[112 155 135 125 109 132 117] --> 112

[[143 128 128 123 129 128]
 [123 149 128 121 128 101]
 [125 128 135 124 128 128]] --> 125

[104 114 120 131 155 137] --> 104

[[156 115 112 136]
 [149 125 108 125]] --> 149

[[148 126 143 118 128 125]
 [149 129 116 123 119 132]
 [141 132 141 126 111 128]] --> 141

[[105 131 119 155 151]
 [129 126 136 111 117]] --> 129

[[126 123 119 117 118 131]
 [102 133 126 128 131 130]] --> 102

[[105 119 134 142 119 104]
 [112 116 132 138 137 124]] --> 112

[[119 150 139 123]
 [131 141 129 106]
 [146 140 105 129]] --> 146

[109 115 108 117 100 111 109] --> 109
---
[[125 127 130 125 122 131 125 132 135 130 126 137 127]
 [126 129 132 123 122 132 129 135 116 132 132 109 134]
 [129 127 123 129 132 125 127 126 119 125 120 123 114]
 [129 129 125 131 129 128 122 129 140 128 114 141 104]
 [130 127 125 130 134 124 128 127 120 124 124 118 119]
 [128 127 130 128 126 129 132 125 129 129 134 131 136]
 [129 128 129 129 130 127 132 125 120 127 136 119 146]
 [127 130 129 128 128 128 130 127 131 128 132 130 130]
 [126 127 128 126 125 129 128 128 135 128 128 144 125]
 [124 127 131 124 120 132 131 130 137 132 133 140 130]
 [130 127 125 131 134 125 129 126 112 125 127 105 124]] value 134

[[128 125 128 132 134 127 126 129 124]
 [124 127 126 120 127 133 137 123 127]
 [129 129 127 130 130 128 128 126 131]
 [118 123 129 124 130 126 121 121 133]
 [127 122 131 139 118 127 142 118 137]
 [128 133 137 141 115 114 112 139 134]
 [129 123 116 114 144 145 147 114 123]
 [128 131 123 130 129 125 133 132 129]
 [126 126 127 133 122 125 132 121 125]
 [137 138 125 139 136 131 129 115 152]
 [129 130 128 130 128 131 128 129 128]] value 127

[[127 128 128 128 125 129 130 130 126 126 125 131]
 [128 124 124 128 128 107 117 126 157 130 132 128]
 [128 131 128 128 131 123 128 127 139 126 127 129]
 [128 130 128 128 126 128 130 126 128 127 130 130]
 [128 129 128 128 126 132 130 128 122 127 126 128]
 [127 123 121 128 126 105 116 129 150 128 130 128]
 [127 125 126 128 127 120 125 127 142 129 130 128]] value 128

[[131 125 124 128 119 113 129 124 121 119 117 114]
 [133 132 129 131 135 127 114 132 125 131 134 131]
 [142 138 125 135 132 112 101 134 116 135 139 120]
 [132 127 127 131 134 126 116 126 125 124 125 130]
 [124 119 128 129 137 135 125 121 132 116 115 138]
 [121 131 136 124 134 148 138 136 138 140 143 143]
 [133 136 126 125 110 110 133 134 118 136 137 107]
 [129 141 133 126 128 135 130 142 129 151 155 131]] value 131

[[127 148 140 122 144 111]
 [127 134 133 149 122 120]
 [137 126 122 126 139 115]
 [116 140 141 122 138 117]
 [125 145 137 120 140 113]
 [116 139 138 119 135 118]
 [116 125 112 130 134 118]
 [122 127 112 130 136 119]
 [119 145 143 124 143 114]
 [115 132 130 140 120 116]
 [122 145 140 122 142 113]
 [128 136 136 153 126 120]] value 120

[[128 137 140 129 137 131 125 132 132 135 116 137 110]
 [126 137 126 126 114 128 126 136 134 122 140 126 121]
 [115 136 126 121 113 124 122 128 134 128 128 123 126]
 [122 141 128 128 122 131 128 120 129 119 143 133 117]
 [131 127 128 136 118 126 138 132 122 126 142 120 132]
 [104 133 120 131 137 121 126 133 122 106 136 140 131]
 [122 128 128 132 132 133 128 131 129 127 132 122 130]
 [117 129 131 130 132 130 123 130 132 130 144 125 125]
 [127 125 138 131 132 126 132 127 139 131 137 130 128]
 [125 131 133 129 124 131 133 125 126 126 138 128 128]
 [129 126 122 132 129 127 128 130 127 117 134 132 126]] value 121

[[105 127 131 131 132 128 135 137]
 [123 124 123 122 129 133 128 132]
 [132 125 110 121 133 145 123 122]
 [126 125 126 120 128 132 124 131]
 [130 122 136 130 109 126 127 127]
 [135 133 142 133 127 111 131 134]
 [134 133 132 129 123 125 123 125]
 [133 128 128 131 127 129 127 115]
 [118 121 130 134 112 135 131 122]
 [120 126 126 121 122 132 124 143]] value 132

[[129 130 133 134 127 132 121 124 130 128 130]
 [124 122 124 128 124 132 125 124 128 132 122]
 [124 124 124 128 124 131 124 124 130 129 123]
 [125 126 126 126 126 130 126 126 128 129 126]
 [131 128 129 128 129 127 128 129 130 128 128]
 [128 125 124 124 129 126 132 130 125 128 127]
 [133 132 132 127 129 126 131 132 125 127 134]
 [138 140 138 125 133 124 136 136 122 125 141]
 [117 118 118 127 121 134 120 119 133 131 116]
 [111 130 128 134 138 124 130 138 135 151 130]
 [124 128 127 128 130 128 127 130 129 132 129]] value 122
---
[[120 110 109 123 128 123 124 114]
 [144 147 142 140 117 137 118 142]
 [128 136 132 130 135 117 144 126]
 [136 148 155 133 128 144 132 149]
 [141 139 118 145 114 115 126 122]
 [112 117 126 113 148 122 149 120]
 [126 131 151 119 131 156 119 148]
 [128 140 152 125 135 138 136 144]
 [140 153 155 138 123 139 130 149]
 [124 131 144 121 137 135 131 138]
 [139 130 109 143 112 115 121 117]] yields 139

[[129 129 128 125 127 129 130 130 126 128 130 129 128 130 127]
 [131 133 128 124 137 135 130 126 126 134 134 124 130 134 125]
 [128 138 126 126 150 148 134 119 125 136 142 122 132 143 132]
 [128 133 131 131 127 134 132 133 125 128 129 137 137 136 127]
 [129 132 128 125 131 130 128 126 128 130 133 129 128 129 128]
 [128 126 129 134 124 119 123 129 129 128 121 129 129 124 124]] yields 128

[[123 109 130 140 117 114]
 [115 139 144 143 146 115]
 [105 111 136 151 136 125]
 [129 116 141 121 144 145]
 [121 147 137 143 145 110]
 [126 117 107 140 110 116]
 [115 124 120 152 126 117]
 [107 115 140 151 129 127]] yields 107

[[137  99 137 111 123 121 121]
 [151 122 121 132 125 145 139]
 [135 140 116 129 128 129 104]
 [132 126 132 124 126 135 125]
 [132 119 143 130 111 127 127]
 [130 129 158 105 121 125 146]
 [117 119 137 118 120 150 120]
 [122 109 132 133 113 142 137]
 [134 135 114 151 120 120 128]] yields 134

[[136 138 149 143 139 140 131 140 141 134 138 126 152 128 144 144]
 [107 111 132 114 107 109 105 107 121 112 110 107 123 107 109 124]
 [147 130 147 146 144 138 146 143 139 137 140 146 149 124 150 137]
 [114 111 126 118 113 112 110 112 120 111 114 113 119 112 131 116]
 [108 115 127 111 111 113 109 111 117 116 112 114 105 121 118 116]] yields 108
